In the data rows, 128 means zero.
Here are some points, one per row:
[107 151 115 138 117 145 123 137 168  43  88 134 112  87 195  80 180 132
 154 181 165  94 127 118 162 120 143 106  99  93 193 133]
[ 97  58 173 144 149 167 156 144 155 116 176 150 169 123 197 149 117  99
 147 102 176  79 161  83 163 104  74 140 120 161 111 131]
[126 151 145 128  88  83 142 103 127  77  98  95  35 108  95 115 157  99
 102 145 158 131 148 143 126 135  71 105 172 164 162 141]
[ 52 123 128 158 185 155 104 111 111 164 147 124 128  39  62 117 126 195
 140 127 130  88 103 134  99 180 134 135  99  98 114 131]
[111 138 143  71  84 186 181 113 138 112  52 129 246 141 149 147 127 131
 157 116 203 122 125 133 166 126 193 110 138 149 159 119]
[135  61 159 139  55 197 162 100 157 140 122 179 106 106  62 123 136 112
 136 136 144 116 103 122 131 132 126 115 137 149 140 120]
[ 98 135  95 141 131 110 127 150  59 147 105 184 164 112 100 124 150 130
  97  84 102  86 128 154 118 105  97 101 116 133 137 122]
[134  50 152  93  89 112 106  82 109 189 167  98 201 123 122 179 183  97
 151 141 159 198 141 108 126 139 124 117 141 152 108 106]
[173 141  72 107 226 113 147 140 134 115 232 119  85  96  98 114 120 139
 139 171  78  51 139 162 118 204  90  86  60 129 118 214]
[112  90 108  72 163 210 131 114  67 109 161  92 151 161 146 120 105 104
 142 136 162 108  88 115 204 138  74 138 110 104 119  55]
[126 124 186  94  78 189  87 165 120 123 131  46  91 121  97 140 146  97
 141 187 130 128  98 133 110  93 117 129 115 116 150 124]
[ 80 181 131 156  84  98 104 172 129 161 164 110 151  82 101 121 142 125
 126 138  72 101 163 106 178 154 124 118 171 136 189 124]
[221 138 144  81 139 146 153 124 193 161 175 123  91 127 150 149 123 166
 149 144 127 140  75 128 128 127 170 108 130 176 110 111]
[ 77 133 161 117 152 115 181 133  89 143 132 108 122 167 118 109  93  93
 128 146 167 127 118  76  98  67 160 117 155  91 136  31]
[115 103 169 132 105  78 115 135 117 147 208 196  61 141 110 146 160 145
 145 145 205 142 109 125 128 177 182 101 174  73  84 169]
[ 86 125 120 167 122 141 146 149 136  54 110 100 158 152 109 136 106 118
 162 163 176 162 175 149 141 117 121 161 108 114 147 147]
[160 142 130 125 113 105  29 124 185 143 101 200  46 113 110 130 162 106
 188 153 120 119 135 146 115  93 135 118 131 117 124 106]
[156 121 114 132  96 138  59 131 159 127 144 139 170 184 124  88 144 149
 135 123 117 102 146 138  77  94 203 103 144 129 128  65]
[153  88 101 186 130 134 104 148 183 120 206 123 132 104 115  91  91 166
 117 161 101 153 153 132 128 131 158 126 147  90 137 141]
[132 164 105 175  89 107 194 114 138  65 117  87 135 119 169 116 159 161
 106 153  91 166 138 107 115  90 187 114 151 120 139 106]
[101 175 130  71 163 146 121 111 166 133 159  91  47  84 196 142 160 137
 115 114  98 103 120 139 148 121 173  94 157  99 156 192]
[116 146 128  80 169 169 100 118  87 118  86 129 131 151 103 130 100 119
 111 105 140 151  92 111 105 182 116 126 152 117 117 125]
[115 100 147  96 173 180 154 120 110 143 171   8 194 142 132 156 140 149
 120 123  68  93 104  99 118 140 157 152  48  94 128 119]
[108 124 101  93 121 137  52 130 110  82 103   4 124 146 117 137 150 136
  78 105 141 116 108  93 129 124 101 134  86  99 129 136]
[120 143 113 197 114 179 209 170 141 124  92 101 146 135 190 110  91 150
 171 164 154 108 126 123 133 164  43 135 127 103 125 171]
[180 118 136 106 137 174 117 150 144 115 166  93 106 144 157  66 154 153
 147  89 154 141 139 111 147 135 163 146 123 132 162 129]
[154 108 118 131 113 203 180 139 139  72 140 147 175 175 174 215 121  65
 198 112 143 158 149 100 154 104  52 140 149 125 151 121]
[ 74  86 103  95 153 109 123 119  93 186 102 115  52 189 133 132 144 122
 154 130  81 126 107 161 120 143 152 114  82 136  88 123]
[ 92 152 157 132  96  98 173 115  84 107 155 164 103 134 178 133 170 123
 142 124  71 118  95 100 147 145 142 144 213 133 154 159]
[107 105 175 119 141 141 149 118 173 138 222 149 131 122 172 192 118 143
  73 136 150 132 134 130 141 117  93 155  94 120  86 190]
[115  89  92 120 141  79 163 156  95  87 122 118 151 124 155 111 134 140
 150 123 146 110 103  98 141 142 112 169 154 180 137 145]
[101 101 186 113 159 147 169 109 125 163 119 108 169 143 151 137 101 104
 147 124 147 187 110  98 147 119  73 140 110  92 133 118]
[101 177  98  90 118 198 201 114 121  42 210  72 147 107 174  55 143 143
 122 102  83  53 182 146 164 174 110 135  87 115 138 135]
[159  67 110 157 153  82  99 193 157 174  93 182   2 120 161  94 104 138
 147 136  90 123 138 172 135 145  97 101 114  74 102  98]
[147 116 119 116 134 132 191 122 127  90 113 107 126 110 126 148 160 117
 133 141 165 170 125  84 174 109 116 151 112 157 178 109]
[144 102 160 138 141 130 138 151 132 147 168 125  70 168 114 122 118 123
 164 157 134 110 120 149 144  98 153  92 140 158  78  96]
[152 141 145 154 182 104 113 107 179 150 128 147 213 135 100  84 139  97
  82 144  80 117 133 108 111 152 153 138 146 107  95  79]
[156 137 136 113 154  99 133 131  60 129 106  73 214  85  94  75 145 104
  66 109 135 168 206  96  97 109 142  80 139 115 131 141]
[108 144 160 175 136 113 154  90 135 130  54 120 106 137 114 166 163  94
 140  79 173  91 144 141 124 120 116 139 174 162 177  55]
[153 164 122 150 155 126  40 163 118 111 146 143  49 123 100 164 111 114
 168 132 133 115 125 146 120 131 125 108 140 151  71  56]
[129 110 151 193 112 122 132  99  95 151 122 102 175 140 176 128  73  70
 124  87 151 156 146 155 131  46 153 135 126 207 115 127]
[ 70 155  53 145 137 189 154  79 119 163 138 118 168 101 146 161 142 113
 134 151 152 158 106 132 131 114  98 155 177 150 110 111]
[ 96 189 124 121 173  62 121 144 152 121 128 175 126  69  58 121 133 160
  68 140  68 114 135 183  78 213 226 164 128  79 100 153]
[148 113 137 106 102 159 151 142 116 144 119 120 100 129 140 103 143 142
  69 118 146 137 126 134 120 150  99 118  88 155  78 121]
[115 125 137 107 125  93 126 126 105  94  92  60 255  79  86 141 144 133
  45 144  77 136 227 122 100 113 117 116 178 108 115  59]
[131  97 127 169  93 103 150 104 146 132 136 126 121 195  94 110 103 102
  98  91 137 166 112 115 149 126  61 141  95 152 159 132]
[127 162 146 112  94 124 138 100 206  96 109  81  87 137 124 135 162 138
 103 122 135 157 156 134  99 173 187 108 105 130 172  94]
[102 124 122 108 132 112 147 130 128 161  96 132 135 114 157 148 177 153
  91 127 170 115 116 142 155 136 133 152 115 157  97 185]
[119  96 143 184 157  61  62  98 109 118 134 204  78 100  75 101  92 151
 162 174 121 138  92 129 128 114 139 128 111 138  50 182]
[132 169  87 146 171 103 114 106 104 155 197 169  81  49  54  89  68 193
 149 170  59 111 168 130 122 125 209 124  85 138  64  96]
[129  94 142  85 138  88  55 166 107 123 103 139  53 193 151 138 147 149
 103 103  73 172 125 121  92 120 118  93 147 149 135  46]
[131 137 105 118 168 126  87  94 148  41 125 184 143 122 126 119 114 135
 105 146 120 136 107 176 117 162  65 133 102 108 135 101]
[204 135 108 140 172 140 143 119 128 139 159 114 116 107 127 152  66 125
 104 126 135 120 133 111 150 117  31 139 108 115  92 181]
[106 182 157 165  85 119 147 170 129 139 119 153 162 114 116 100 147 155
 138  72 154 162  63 203 140 106 134 104 126 153 124 140]
[ 86 105 138 113 118 165 118 130  92  98  85 128 181 130 155 131 178 144
  99 140  73 103 125 181 163 113 123 144 225 176 137 133]
[180  81 154 121 108  88 145 150 153 130 126 193 122 146 185 132 119 141
 165 172 128 102 162 166 133  95 121 130 158 125 125 135]
[188 175 127 178 131 117 116 102 141 117  90 108  94 154  91 146  81 140
  96 161  52 111 137 109  98  90 131 119 129 136 115  75]
[176 218 128 125 119 137 163 143 190  68 150 193 128  85 144  98 172 118
 184 144 113 157 180 128 142 160 180 144 118 129 154 212]
[133 187 123 114  81 153  95 157 140 187  47 110  50 160 125 129 140  96
 192 134 131 135 137 139  98 134 149 168 141 136  40 139]
[130 153 132 188 102  86  67  96 133 172 170 126 148 129 132 137 143 137
 138  92 154 113 105 132  97 108 105 168 161  90  73  70]
[ 88 138 136 118 146 152 142 155 154 102  88 133  51 125 103  94 101 136
  99 101 191 139 155 120 118  48 139 147 180 167 175 172]
[136 174  91 138 154  86 177 138 160 163 119 131 161  98 119 111 130 131
 101 154 101  82 131 154 106 146 156 129 126 115  92 170]
[121 102 108 154  96  90 171 145 118  76 142 154 123  74 107 156 123 126
 183 116 127 146 180 167 100  59 100 138 173  98 105 124]
[119 128 142 136 143 130 180  80 134 143 104 135 154 170 144 140  88 103
 161  96 140  96 117 139 146 115  53 113 198 143 135 127]
[111 133 155 125 135 141  96 126 107 164 116 160 130 110 128 139 195 149
 121 105 134 109 141 127 128 126 148 157 125 134 121 152]
[ 98 165 147 110 187 196 135 150 134 104 123 126 180  78 184 108 177 162
  78 133 130 140 151 145 139 195 140 163 112 152 188 147]
[152  97  88  53 104 105 151 149 140 132 167 185 149 128 121 124  75 149
 157 168 140 146 172 114 119 146  98 127 122 157 121 121]
[ 51 117 149 148  97  89 110 138 123  81  85 135 218 203  92 135  57  99
 156 109 138 172 156  82 166 112  34 108  55 151 140 142]
[138 152 101 123 101 100 108 136 118 187 140 143 211 173 102  96 134 145
 108  92 150 115 119 114 163 122  54 131 163 108 145 130]
[170 102 127 100 161 106 101 156  88 177  94  44 142 189 124 167 102 196
 160  89  92 166  91  83 108 107 198  96 118  94 137 146]
[106 148  84 120 117 123 106 102 136 137 108 135  79 134 114 163 116 154
 122  96  68 157 128  89 109 112 129  99 105 119  68 134]
[126 124  76 160 132 115 146 129 120  88 136 110 151 154 130 129  85 129
 122 124 121 131  97 113 115 137 167  97 146 131 142 156]
[ 53 162  58  95 133 167 116 105 121 146 151 120 141 122 111 112  98 113
 141 124 111 165 107 150 137 125 139 171  89 141 159 115]
[146  82 127 188 128 144 159 153 110 166  73 131 128 129 127 135 129  52
  96 101 109 152  74 119 158 109 178 149 147 114  90 139]
[100 156 125  97 173 156 113  80 100 184  84  78 139 121  99 147 109 175
  56 163  80 124 146 149 137 203 141 141 106 108 106 114]
[171 106 150 101 138  94 133 155 153 160 139 167 110 152 118 107 166 136
 157  73 160 139 125 105 125 130 119 117  91 132 126 126]
Along one direction, these points spread out more than along any other. Take the direction at right angles to it along which they spread out most. Then take the direction at right angles to both along which they spread out most. Go by this last direction. How far along it is each point below, from 0 to 99? 50 is the average, and the first point above lies past it. One standard deviation of the points above along it is 16.
[144 131 105 161  86  81  62 140 151 122  93 165  91 116 120 142  86 110
 121 110 104  88 125 121 102 137 166 132 182 141 148 133] 47
[158 113 134 115 100 163 153 132 114 117 100 135 171 192 149 123 134  76
 112 108 157 155 100 114 136 110  69 116 105  88 157 149] 52
[129 114 158 172 126 151 127  77 131 100 115 122 223 125 135  92 181 120
 142 115 122 139 116  82  78 139 100 124  93 159 155 158] 48
[156  96 156 135  94  95 197 140 104  95 126 107 125  81 130 120  99  83
 147 101 131  66 118 161 130 121  92 176 175 130 154 208] 73
[145 107  89 108 136  55 136  84 123 164 117 166  45 113  96 186 108 150
  97 175 162 114  75 169 135  78 132 142 123 115 139 142] 52
[255 116 211 160 119  97 108 117 125 165 110 210 127 118 108 153  61  98
 150 135  93 150 181 105  77  94 158 114 123 116 160  99] 43
[192  84 115 129 118 106 111 180 153 190 150 185 125 154 140 175 168 106
 180 115 208 125  70 131 128 116 110 125 127 181 145  78] 59
[ 90 178 131 117 130  98 123 106 106 168 137  61 182 141 123 130 135  90
  87  84 168 163 163 147  88 146 187 131  99  88 137 175] 29
[149 130 123 158  77 153   0 159  62 130  96 150 111 129 125 125  97 179
 165 128  90 115 181  96 119 146 126 108 144 110 160 114] 37
[133 143  93 115 122 155 165  95 156 103 152 153 116  94 136 145 107 122
  74 134 179 115 136 126 144 147 170 128 100  78 159 124] 64
[118 104 150 112 126 134 109 142 130 158 100 147  79 135 149 115 140 122
 107 139 130 147  79 105 109 120 179  99  46 147 161 157] 50
[ 69 142 109  72 119 161  71 127  79  97 161 111  68 175 197 113 128 121
 108 161 106 106  41 177 170 207 131 161 104 153 102 132] 56
